Each path below is one point turned by a fixed rotation once a step. After each direction that follows a path, write how fast that rotation turns it, in deg/step (0 if it stays still).
Each turn is a multiple of 5 degrees from 10 to 175, or 0.
Each row of a path follows its step; steps can be skipped.
Path 1:
step 0: [ -4  18  -7  -6   4   0 -15  -1 -13  -1 -10 -19  21   9  10 -14 -15   1
  -9  14  -1 -11  -6   3  -3  -5 -12  -5  -3  12   1  10  -1  -8   4  -9
 -13  12  -3   3 -17  20  28  -8   2 -10 -11  12  -2   3   3  -4  18  -9
 -16  -3  18   6]
step 1: [ -6 -23 -11  16  10   8   0   3   3   5  10  -9   5  -2   1   0   6  -7
   1  -8 -11 -20  10 -23  -5 -26  12 -14  11  -7  -5   6  -6  10 -13  13
  12   8 -15  13  12  19 -15  11  -2  -2   5  -1  -9 -17  -3   8  10  -5
   4  -5 -13  -4]
step 2: [  3 -11 -19 -13  -5 -14  14  23 -11  -4 -12   5   8   8 -10   4 -18  -1
  -9  11 -14  13   6   9  -4 -14   1  20   5  17  -1  -9  -3   9 -10   8
   2  -8   6   1  20 -14   7 -15   1 -19   8   0   1  18  12   2 -10   0
   1   3  14  -4]
step 3: [ -8  10   6 -14  -9   5   2  -9  18  -3 -14   5  -3  17   3  -5 -15 -20
  -1   5   8 -17 -14  -5 -11 -21  -1  11   0   5   7   0   6 -20   4 -16
   1  -2 -17  22 -17  -1   4   5   4   2   2  -2  10  -8 -25   1   2 -17
   0  11 -15  -2]
step 4: [  9   4   8   7 -11 -17   4  -3 -38  -9   3 -16  -4 -10  20  20  12  14
  -9  -7   2  -1   2  -7  12 -22  17  -9  19 -13   4  -4  -2  -1 -15  -4
   6  -1   3   8  -8   9   5   1  -8 -14  -6  -7  -5   9  -3   4  11  -8
   2  -4  11  -4]
step 5: [-17 -20  -5  -5   2   7   1  10   1   0  21 -22   6  20  -9 -10  -9   6
 -10  -3  -3 -12  -2  -1 -19   6  -9  18  11   1 -12  -3  -5 -10   0  14
  -2  16 -15 -12  11 -12   8  -9   9 -16  -7   4  -9  -2 -11 -18  13   3
 -10   8  15  -1]
step 6: [  5  -6 -10  -6  -4  -3   5  18   6  12 -20   4  17  14  17  -5   0  24
   4  13   0 -16   9  -4  -6  -6  -5   0   1  11   4   4   8   4  -9  -9
  21  -4 -12  12  -4  14  -3  20  -1  -1  16 -23   8 -10  -5  17 -12   8
  18   0   3  -3]
step 7: [ 16  -8   2  -8   0   0  -2   3 -18   5  -7   2 -11 -18  -6  -1   0  -6
 -10   5   9   7  -3  -3 -11 -24  -6   3  11   3   0  -4  -3 -15   3   0
 -25 -15 -13  -2   5 -13  12 -17  12 -25  -5  -9 -16   0   5  20   4 -12
   3 -13 -21  -8]
step 8: [-23 -12  -5 -14 -22  -9   8 -22  -9  -3   9 -10 -17   2  14 -13  -2   8
   5   4 -25 -11   1   7  10  -8  -2   2  -3   3  -1 -15  -1 -19  -8  -3
   8   8  -5  11   1   0   2  13  14   4  -7   0  10  -5   2  -5  -4  -8
 -23  23   1   1]
[ 3  3  1  0 -1  0  4  2  1 -8  0  2  2  0  1 -3  1  4 -3  0  2  1 -1  6
  4  0  2  0  2  5 -6  4  2  1 -2  3 -2 -1  3 -1  1  4  0  3  4 -4 -4  0
  2  5  3  3  2 -5  3 -2  3  2] -> 160
[-3 -2  6  2 -2 -1 -4 -2  6 -6  3  1  1  4  2 -4  1 -6  5 -3  1 -4  3  2
 -5 -2  0 -4  2  1 -2 -1 -3 -2  2  2  0 -1  0  0  5 -3 -4  2  1  1 -1 -2
  0 -5 -4  4  1 -1 -2  0 -1  0] -> 160
Path 2:
step 0: [ 10 -30   0   0 -15   9  29  -6   9  -9   2   0  12  -2  11   5 -14   0
   0 -12  11  -4  -2  -1   3 -11 -21   6 -17   0  -3   1   6  -5   0  -2
   7   2  -6   7  16   1  -2  -2  18  13   8  12  -7  10  10   7   5  -2
   4   6  -7  -3]
step 1: [ 14  -1   5  -5   1  -5   9   7  -2   6   2 -17  -5   5 -10 -11 -10   9
  -4  -2  16  -8  11   3  14  17   6  -1  -6   7 -23  31  13  -4 -11   1
 -14   7  15  13   9   6   0   1   0   7  13   5   0  10   4   4  12  -6
 -14 -11   5  -5]
step 2: [ 12 -12  -5 -13   2  -6  -1 -19   5  -6   3 -12 -12  12  -6   2   0  25
   8  -6  10  -3 -11  -8  -3  11 -11   2   0   0 -16  -1  -4  -4   3  -2
  -8  22  -8  -8 -18   3 -20  -5  -2   5  -4   0  16   0 -11  -7 -12 -16
 -15   6  -5   7]
step 3: [ -8   2  -5   9 -10 -10   9   7  25 -18  12 -18  -5  -2   7  -3 -16  -3
 -12  -1  13   9 -10  -7  -5   5 -10  -7  -8  -2   9  -5   5   0   3  10
 -10   9  18 -12 -14 -20   4  -3  12   3  10  10   7   5   3   7  -6  -1
  -4  13  -4 -17]
step 4: [  0   6   2 -11 -12 -13  -4  22   4 -11 -12   6 -19   7  -4  -5  -7 -15
  -4  -3  -5 -18   8   5  11   3   4   5   8   7 -19  -1  15   4   0  -2
  -3   1   8   4 -16   0   2 -21   0 -22   5   6   0   4  15   6  -7 -19
  -7  11   0  -1]
step 5: [  3   3 -21   7   6  17  -7  -5  15  -5 -11  -4 -28  -8  -4   3   6 -10
  -1   6   2  -6  -2 -18  -3   3  -9   1   7   5  -3  -7 -18  -8 -11  -7
   2   9 -11  10 -11  -2  -9 -14   8   1  -3   3  -6   5  10 -13  10   1
 -12  18   9  15]
step 6: [-18 -13  -8   8   2   9  -1   7   1 -18  11 -14 -11   2   4  -3  24 -15
  -4   8  -1  -6   0   1  20   4   2  13   5   3   3  -6   2   5 -21  10
 -10  15  -3  -1  -8  -4   8   6   5  -3   5  -4   1  -7   5  13   5  26
  -4  -3  -9 -14]
step 7: [  4  -4 -14 -15   4  13   8   4  -8 -20 -14   0 -11  -7  11   9   1  -8
  -5   2  -5 -15   0  12   3  -2   7 -18  19  -6 -15  -6  -2   8   0   9
  -7  13  11  -7   8   7  -3   2 -11  -5  -3  -8 -18  -1  -5  17  -2  -6
  12  -1 -15  16]
step 8: [-11  -3 -20   7  22   2   5   7  -3   5  -5   3 -18 -19   6  13 -23   9
   4 -16  -5  -3 -12   1   3   2 -10  -7  12  -3  -6  -4  -8   7  -6   6
 -11  -2  -8  -9  13   9  -2   3   8   8   0  15  -4  -9  17  -9   2  15
  -1 -13  12  -1]
[-1  4 -3  6  1  2  2 -2 -5  3 -3 -2  4  5  2 -3  1  0  2  2  1  0  2 -1
  3  0  1  0  1 -2  2 -1  4 -1  0  7  0  3  1  4  0 -1  1 -5 -2  2  8  3
  4  1  4  4 -4  0  3  0 -1 -1] -> 130
[ -1  -1  -1   0   2  -8   0  -3   0   4  -2  -4   0  -4  -2   2   0  -3
   0   2  -2   2   0   4   2   2   2  -2   1   2  -1   2   0   1  -2  -2
   1   4  -3   3   2   1  -1   3 -10  -2   0   3  -2  -3   1   2   0  -7
   2   6   2   4] -> 125
[ 0 -4  5 -7  0  1  2  4 -1  0 -1  3  0 -1  0 -5 -2 -3 -4  2 -2 -1  3  3
  3  2 -2 -5  1 -1  0 -5 -1 -2  3  4 -1  2  0  2  2 -5  6  1 -4  3 -2  1
  2  5  1  0  1 -2 -5 -3  4  3] -> 115
